Each path below is one point turned by a fixed rotation once a step. After each direction that follows a path, write how fast that rotation turns it, in degrees per step (0 if it stays still).
Each turn is a multiple of 5 degrees from 10 to 175, or 0.
Each row of a path follows its step; steps can be skipped.
Path 1:
step 0: [  3  11  15 -16  11   9  -2  -9   9  22 -14   4  23   5 -17   3  -4  -2
   5  -1   4 -12   5  -8  12   2  10 -10   4   4  -1  -8  29   3   7   7
  11   8 -27  -1  -3  -1   8  17   2 -14  16   5  -3  -4  15   5   2   8
  -1]
step 10: [ 12  -2  -2 -19   3   1 -13   2   1  -3 -24  -9  -6  20  -2  11 -20  -7
 -11  11   3   7 -12  -5  -4 -18 -16   5  -3   4 -12  14  -5  17   9   1
 -21   9  -4   9 -21  -3  -1   2  -9  11 -10 -12  -5   2  -4  -1  10 -18
   2]
step 11: [  3 -17   3   2   6  -8 -23 -18   1  -3  -6  -2  -2 -12   0  19   3   3
  18   9 -22 -17   5  10  15  -6   4  15   8  -2  -1  -3   0 -15  -4   0
   6  -7  -7   4  15   1  -9  17  -2  -9  -5   8  -9  -3  -6  22 -17  12
  16]
step 13: [ 10   2 -14 -20 -31  14   0   6  -1 -10  -1   2 -12  11   3  -8  -1 -17
   0  -2  11   3  -2  -5  -8  13  16   2   1   5  12  15  -4 -14  -1 -15
  -7 -13  -2   7  -2  -2   4   4  11   7 -15  12  12 -16  26   4   7  -5
  -1]
step 21: [  7  -8  -4  -8 -14   9  -4   9  14  -5   2  -3   4  -1  13  -7 -17   4
 -18   6  23  -5   7 -23   1   0  -1  -3  -8  23  -6   8  12  12 -10  -4
  -2 -15  13  -7   3 -22 -19  21  11   5 -10   8   2   2  10  11  -6   9
   0]
step 23: [  8   5   0  15  -2  -9  -3  -1  -1 -21  12  -9   5  -3  -4  21  11  12
  -3 -14  10  11   5   8 -10  21   7 -12  -2  -7  10 -14  -3  -6   5 -18
  -1   9 -10   8 -12  16 -11  10   2   5   7 -26  -9  -1  -5   6 -16 -11
 -15]
step 24: [  1  -6  11  -9 -16  -4   6   3   0  16  19  -4 -11  -9   8  -5  20   7
   0 -11 -26  16   8  -7  -2  16  -6   1  -1   2  -7   5  -8   7 -11   2
  -7  -4  13 -18  16  -9  19   8  18  22   0  11   4   3   3  -6   9   5
   0]
Directions:
[ 3  3 -1  0 -4 -3  0 -1  2  3 -3 -3  4  4  0 -1  0 -3  1  6 -5 -4  1  4
  2  3 -1 -4  3  0  1  1 -1  2 -5  5  0 -2  6 -1 -7 -7  1  5  0  0 -3 -5
  2 -1  0  1  2  2 -1] : 100
[ 2 -3 11  1 -2 -2  3 -1  0 -5  2  3 -4 -1  1 -3 -3  0  4 -2  1 -5  3  1
  2  3 -3  6 -6 -1 -1  1  1 -3 -2  4 -1  0  6 -5 -1  1  3 -1  1  1 -1  1
 -1 -2 -1  2 -2  4  4] : 140
[-3 -4  4 -2 -2  1  3 -4  1  9  0 -1  4  0  2 -1  5  2 -1 -1 -3 -1  0  0
 -7  2 -1 -1 -5 -1 -3  2  5 -7 -3 -7  3  0 -3 -2 -2  0  2  2  0 -1  0 -1
  1  3 -4  2 -1 -2  1] : 90
Path 2:
step 4: [-10 -13  -1 -13 -13   8   5   0  -5  12   1  -4  -6 -12  -6  -3   0  -6
 -16 -11  -7   6   9  11  -4   5   0  17   9 -11 -42   9   1   1   0  -7
  23  -3   1   4 -20   5  17  12   1  20  -6  17  -2 -13  15  -8  14  25
  -5]
step 8: [  3 -11   2 -12 -14  20 -12  13 -12 -12 -18  12  -2 -16  -7  14   8  -3
  19   7 -20   6  23 -17  11  -9  -3 -11  -9   4   5   4  18 -13   3  -1
  -5   5  -5 -13  20   5   2 -16   0 -14   4  -6  -4 -14   7  12  12 -26
  -1]
step 9: [  8   2  -7 -25  -6  16  18  25   4   9 -17   9  24  20   7   3   5   0
  -4 -25  14  -2 -19  -6  19  -5  -9   4   3  -1  -2  -1  -9   6  -7  -8
  10 -15  18  15   9   1 -13   5  11  17  -5  -1   5  -4  20  11   9   0
   7]
step 14: [-19  15   3  -3  -9   8 -14  -1  13   0  -3  15  -4   1 -17  14   2  -5
  -6 -25   6   6   3 -12  18 -12  -2  10  23  -6   4  -5  26   8  12  -6
 -15  -1  -2 -21   6 -17  14   3  20  20  -8  -4 -20  -4  -8   4   6   1
  12]
step 22: [  3  -4 -17  -6  23   3 -14 -10  17  14 -17  21  13 -11   4  14  -1  -1
  -9   1  18  11 -10  12   3   1 -24   4  13   2   2 -13   4 -20  -3  -3
  20  -1   3  14   4 -15   4   4  19  -1   4   0   3 -14  -3 -23 -16  17
  -3]
step 23: [ -5  -3  -8  19 -11  -4  15 -17  12 -14  15   0 -25  -4 -11 -12  -2   8
 -16 -20  -8 -10  19  -3  15  31  13   7   2  -9  11  -6  -3 -17   6  10
  17   9   3  14  13  12  -5   5  -3  11   3   1 -14  -6   2 -16  -2   7
 -11]
step 24: [  2  -8   1  17 -11   2   2   5 -13 -10   9   9  -7 -20 -10   8   5   1
  15  -2   8  32  -6   4   1  -3  -2 -26  15 -10 -11  -9 -18  14  -1  15
   9 -14  -3 -22 -12  28  12 -10  -3  -2 -11  -4 -19  -5  -8   4   7  -7
   5]
Directions:
[-2  1  3  3  2  6  3  0 -3  0  0  4  2  1  1 -3 -4 -1 -6  7 -1  5  1  3
  1 -3  1 -3 -1 -3 -3 -2  1  1 -1 -2  6 -2 -4  1 -8  2  4  0  0 -3 -2 -5
  6  4  0  1  1  2  0] : 125
[ 0 -4  1  6  4 -2  1  0  4 -3  6 -2  4 -6 -2  3 -3  1 -4 -3  1 -3  0  3
  3 -2 -3 -3  0 -1 -2 -4 -1  3  5  2  0 -1  1  5  0 -5  0 -2  4 -4 -2 -1
 -6 -3  1  0  3  3 -5] : 35
[ 1  0 -1  0 -7  1  5 -2  1  1  1  2  6  1  3  1 -1  0  0 -2 -4  0  6 -7
  0 -4  0  1  4  4  4 -2  2 -5  3 -2  6 -5  6  1 -3 -2  3  1  2  0  3  4
  0 -1  0 -3  0  3  0] : 80
[-4 -2  1 -2 -3  0  4  5  1 -3  0 -4 -2  3  2  1 -3 -5  0 -4  4  0 -2  3
  3 -2 -2  0 -4  2 -2  3  3 -3  3 -2 -3 -2  1 -6  0 -1  6  2  2  1 -1 -1
  5 -6  0  5  7 -3  1] : 65
Path 3:
step 2: [  1  -1  -9   2 -15  -1   1   7 -14  12 -12  -4  -7   7 -12  -2 -13  -4
  21  -4   3  -8 -10   3  11  11  20   6   0   9   5  -4  -3 -11  -3  -3
 -13  -6  -8 -11  -4  -5 -32  -2  20 -14 -22  15 -12   5  -4 -34 -14  -6
  -6]
step 11: [ 10 -13  -6   2   2   0  -2   7  -4  -5  -1   3  -6 -15  -2  -3 -14  20
   4  -1  -4  -3  22   9  11  10  16   6   4  13   3 -10   7 -28   2  14
   4 -10  -8 -10 -16 -18 -32  11  25  -6 -19  -1  -5   8   3  -9  -2  10
  12]
step 12: [-13   4  15 -10 -16  16  -1   0   8   1  -2  12 -16 -10  11 -16 -28   6
  24  17 -16   0   1   4  -1  -1  -6  20  -3   9   0 -21  12   6   1  -8
   4  -1   9  -9  -4 -10  -6 -22  -1 -18 -16  19  -3  -1  -9  -9   1  -8
  12]
step 16: [ -1 -16   4 -18  -3  -2   0   2   2  28 -10  -8 -11   5 -15   1  -1  -3
   6  -9 -36  -5   2 -12  -3  -6  -3  -5  25  10  -6  -5  10   2 -11   8
  -3   3  16  -5 -11 -19 -15  11  -7  15 -18  10  -1  16  13  -8   6   1
  -7]
step 20: [ 14  -9  11   0 -10  -1  -7  -5  -4   5   5  13  -5 -12   8   8 -29  20
   2   9  -7   0  15   2   2  -9  20  19   2  12  -4  -5  10  -1 -15  25
  -1   2   6  -4  -3  -5  -3 -22   0 -17 -31 -11  -3  15  -8  -3  -1   4
  16]
step 21: [ -9   3   0 -13  -3  31  -3   9 -12  14   2  -5 -16 -11  -2   1  -8   5
  18   7 -13  -9  -6  13  -7   2   0  16   5   1   1 -24   5 -14  -5 -12
  -1   2 -13  11 -17  -2   5   3  14  -5 -24   7  -8 -11  -9 -17  28   6
  13]
step 25: [ 10 -13   1  -7   7   4 -14   1 -14  26 -14  -9 -13 -12   2   3 -14 -13
  19   8 -11   3  17   3   4   3   0  -1  24  -3  -3   7 -12  10   2  15
  -3  -7  31 -16  -5 -11 -21  -5  10   7  -3  -6   8  -5   9 -10  20  -5
  -4]
Directions:
[ 2  0 -6  1 -2 -3 -2  4  0  4  0 -2  1  3  2  2 -1  2  6  0 -4 -1 -4 -1
  1  2 -1 -7  3 -6  2 -5  0  2  0  2  2  0  3  2 -4  5 -2  6  2 -1  1 -6
 -1  3  4 -2 -4 -3 -3] : 125
[-2 -1  2 -3  2  3  0 -2  1 -4 -4  0 -4  2  0 -1 -2  3  4 -1  0  1 -3  5
  1 -2 -7  0  2 -2 -6  1  1  2 -1 -6  2  5 -1  7  4 -2  6  6  3 -4 -3  1
  3  2 -1  1  2 -2 -4] : 125
[ 5  3  0 -2  6 -1  0  4 -4  6 -1 -3 -1 -2 -2  1  0 -4  4 -2  3  0 -3 -3
 -1  3  2  7  0 -1 -1  6 -3  3 -1 -3  0  5 -2  1  2  7  1 -1 -1 -3 -5 -2
  0 -3  1 -4  1  2  1] : 95
[ 0  4 -1 -2 -2 -4 -4 -6  2 -3  0 -1 -2 -6  4 -2 -7  1  0 -4  0  2  1 -4
  0  3  2  4  0 -3  3 -3  2  4 -1  0  2  0 -2 -2 -3  5  5 -2 -2 -2  4 -1
  4  3 -6  1  3 -4  1] : 130
[ 7 -3 -1  1  3 -3  3  1  0 -3  4  0  4  1 -3  4 -2 -2 -2  1 -2 -3  5  7
 -3  1 -2  0 -2  2  2 -2  3 -1 -6  2 -4  3 -6  0 -5 -1  7  2  2 -1  1 -5
  0  2 -2  1  1  1  4] : 110
Path 4:
step 0: [  3   2   7  -4  18   0   0  -9  -9   6   9  -6  -6  13  -8   7 -11  -5
   0 -15  16   5 -24  -5 -14  -3  -4  -3 -11  18  19  -7  18 -13 -16  10
 -21 -16  -4  -7   5   3   5 -14  28  -9  -2  -6 -15   2 -23 -11 -12  11
   2]
step 5: [-10   7   6   8  26   0   4  -8  27   0  -9   3 -26   4   1  -4 -10 -22
  18 -19   1   4 -12   4  -2  -1   2  -3 -28   8  14  -7   7  -6 -11   4
 -15 -14  11  -4 -11   2   0   3 -25  -2  -5  10  -4 -10  -5   4   0  18
  -9]
step 7: [  4  -1   4  11   7   5 -14   0   8  11   9   0 -18  20  -1  15   0   5
  -1 -16  22  16 -15  -1  -9  16 -11  -9 -19   0  17  -2   0 -14 -23   2
  -9 -11 -19  -5   1  -3   0  -3  -3  10   2  26  -2 -20  13  14  13   4
   6]
step 13: [-15   3   4  -4   3   4 -11  -5  16  20  -5   1 -18  -1   0  10  -6 -14
  12 -14   1  -8   0   3  26  34 -10  -6  -1  -4  18  -2   5 -20 -15   5
 -11  -9  -7 -10 -16   2 -25 -15  -1  -4  -4  -6  -5 -13   5  11  -1  13
   3]
step 19: [ -4   3  -4  -2   7 -13 -15  -3  -8  11   4   0   1  14 -18 -13   1  10
  -1  11  11  -2 -11  12  12   1  -5   0  -1  -8  15   3  -4 -29  -8  28
 -10  -8 -18 -15  -8  -1 -12 -33   2  -8   8   2 -20  -6   4  -3 -13  19
   6]
step 23: [-11   8  13   6  18   6 -18  -5  16 -11 -15  10 -12   7 -26   3   2  -2
  10  -7  10   5   0   7  -8   2 -14  -9  -3   6  -4  -8  -4 -24 -21  14
 -15   1 -17 -23   2  -1 -23 -17  -1  -1   6   9 -19  -3  -8  15   2  -7
  -7]
step 24: [ -9  11   7   9   1  -4 -11  10  19  -6 -12   7 -13  31   9  -2  -6  -5
   7   5  19   3  -8   0   9  30  11 -13  -4   7  13   1 -10 -24 -18   9
 -10   3   8  -2  -6   5  -6  -9   4   3   3   4  12 -30   1   5   2  13
  -4]
Directions:
[-3  2  0  1  1  2  0 -1  7  0 -2  2  3 -2 -3  1  6 -3 -1 -3 -2  1  3  1
 -1  3  0  2  0  0 -5 -1 -1  0 -7 -6  0  0  5 -3  2  4 -8  1 -3  1 -4  2
  4 -3  2  0 -3  1 -6] : 40
[-3 -1 -1 -1  6 -2 -2 -3  2 -5 -2 -3  1 -3  1 -2 -1 -3  0  0  0 -1  0  0
  0 -2  3 -1  0 -1 -6 -1 -3 -3  6 -5  6 -4 -3 -1 -3 -7 -2 -6 -2 -2 -3  6
 -5  0 -3 -1  5  4  2] : 85
[ 1 -3  1  2 -4  4  2  0  1 -4  3 -1 -2  3 -6  0  3 -4  2  3  2  1 -3 -1
  1 -2  6  3  5 -1 -1 -4  2 -4  0 -4  0  3  4  3  5  0 -1 -3  8  2 -1 -3
 -1  2 -5 -5  3 -3  1] : 175
[ 5 -3 -1 -4 -4 -3 -2  0  2  8  3  1 -1 -5 -2  2  0 -2  4 -3  6  1 -1  3
  2  2  1  4  1 -1 -2 -2 -6 -3  4  0 -1 -3  1 -5 -1 -2 -1  1 -5  1  9 -2
  0 -1  0 -2  3 -1 -1] : 10
[ 4 -1 -2  3  6  0 -2  5  3  8 -2  4  3  3  2 -5  2  1 -2  3 -1  1  3  1
  1 -3 -2  1  0  8  0 -1  1 -5  3  0  2 -1  4  6 -3  1 -1 -1 -1 -1  0 -4
  0 -1 -4 -2 -2  2  2] : 70
[ 4  8  2  0  4  1  0 -3 -2 -2 -1  7  6 -1  1  3 -1  0  4  4  2  2  4 -1
 -3  0 -4  1 -1 -4 -3 -1  3  1 -2  3  3  0  2 -4  3  0  0 -6 -1 -2  1 -5
 -1  5  2 -4  1 -4  3] : 170
Path 5:
step 0: [ -2 -11   2  26   1  30  10 -16  12  -6  -7   5  -4  20 -14  -3   5  21
 -11 -11  -3  12 -21  -6   5 -11  -4  -2 -18  -3  -9 -10   1  -5  -6  15
   3  10   0 -14   7   4   4   7   3   8 -16  15  -9 -15   3   4 -14   2
  -1]
step 10: [ -9  -6   9   6  11  -1  14  -8  10  -1  -1   9   5  17  -1  -2  19 -10
  10   8  11  24  -2  21   1  26   2   0   7  18   2  13   3  -8 -13 -13
  19  -4  -1   0  -7 -27  -4   5  -7   3  12   7  12 -11   4  13  15   8
   2]
step 14: [ -3   3 -19  13   5 -18 -16  16  11  -2   5 -21  -8   5  -7 -17  -5  12
   7  13  11  -8  17  13   8  -6  -6  13   5 -13  -3   4  13 -13  -4  -2
   8   6  13  -4   1  -2   5 -20   8  -7 -18   5 -11  12   9  20   5 -10
 -16]
step 15: [ -4 -25  -9 -10  -3  10  -9   7  12  -3  -1 -11   3  20  11   1  15   6
 -11  -9  -8  13   0   1   4  -2   3  -8  -1   5   7  16  32   2 -11  -7
  -8  -3 -10  -6 -15  13 -14  11   6   7 -19   7  21   1 -15   1   7 -19
   3]
step 17: [ 12 -14   6  17  14   9   0   5   0 -14 -11  -3  19  13  11  -9  -2  -3
   5 -16 -22  -1 -15 -11  10 -19 -14   3  -4  14  -3   8  -7  -6   1   9
  14   1  11   8 -15 -14  -6   7  24  -4   5   9  -6   1 -22   1  11   9
  -6]
step 22: [  5 -20  -4  15   4 -17 -17   6  19  -8  24 -21 -14   2  -7 -10  20   2
   4  18  -5   3   3   4  13   1 -11 -10  -2   4  -3  13   0   0  12   5
  22  -3   3  -1  -1  -9  -2 -14  -3 -16   0 -11   3   4   4 -20  22  -1
  -2]
step 23: [ -7   4  19 -14   3   5   0  22  15  -8  -2 -13  -7   8   0  19  22  13
 -11   9   2  15 -23   4  -2  12   9  15  -6  14  16  -2   3   0  -8  -2
  -3  13  18 -19  -7  13   7   1  -3   6 -18   9  10  -1 -15  -3  -1  -2
   5]
Directions:
[-5  0  1 -5  0 -3  3  7  1 -1  0 -4  3 -3 -3 -4  0  2  0 -1  1 -2  3  2
  3  3 -2 -1 -6 -4 -5 -1 -2  3  1 -6 -2 -2 -2  3  7 -3 -2 -1  1 -1 -2  3
  2  0  1 -8  0 -4 -2] : 45
[ 2 -2 -1  5  2 -1  2 -1 -3  1 -1  2  2  0 -1 -2  3  1 -4 -5 -2 -1  0 -3
  9  6  4 -1  2 -2 -3  0 -1 -4  0  1 -3 -1  0 -1 -4  3 -1 -4 -7  4 -4 -7
 -2  3  1 -6  0 -1  0] : 160
[ 1 -6 -3  2 -4 -2 -2  1 -4  3  3  1 -6  1  2 -2  1  4  1  2  3  0  3 -1
  1 -4 -6  6  2  1 -2  3  3  2 -6 -2  3  3  0  2  6  1  0  2 -4  7 -1  0
  1 -2 -3 -3  1 -4  2] : 55
[-3  3  2  7  3 -1 -2 -4  0 -4  3  0 -3 -2  1  2 -3  3 -1 -3 -5 -1  3  5
  2 -1 -3  3  5 -1  3  2 -1  4  4 -3 -4 -1  2  3  2 -2 -4 -5 -1 -3  3  0
 -3  0 -5  1 -4 -4 -5] : 145
[-4 -1  2  1 -7  3  5  0 -4  1 -1 -1  0 -5  8  2  7 -2  0 -5  3  0  2  2
  1  1  3 -2  4  2 -1 -2  6  0  0  3  4  0 -2  1  5  3 -4 -3  1 -6 -2  2
 -1  0  0  1  1  0  0] : 125
[ 2  4  2  4  6  1  5  5 -6 -4  2 -4  2  1 -1 -1  1  8  0 -2  0  0  4 -4
 -4 -5  1  0  0  1 -3 -2  0  0  2 -2  2  1  4  0  0  3  1 -5  3  1 -4 -3
  7 -3  0  2  0  4  1] : 125
[ 1 -4  2 -3  1  5  6 -4 -2 -1  4  1  5  4  0 -1 -4 -1 -3 -4 -1  1  3  2
  3 -3 -1 -2  0  2 -4 -2 -5 -3 -1 -1  5 -3  2 -1  4 -3  1  5 -7  0  3  2
 -2 -3  0  5 -4  1 -1] : 40
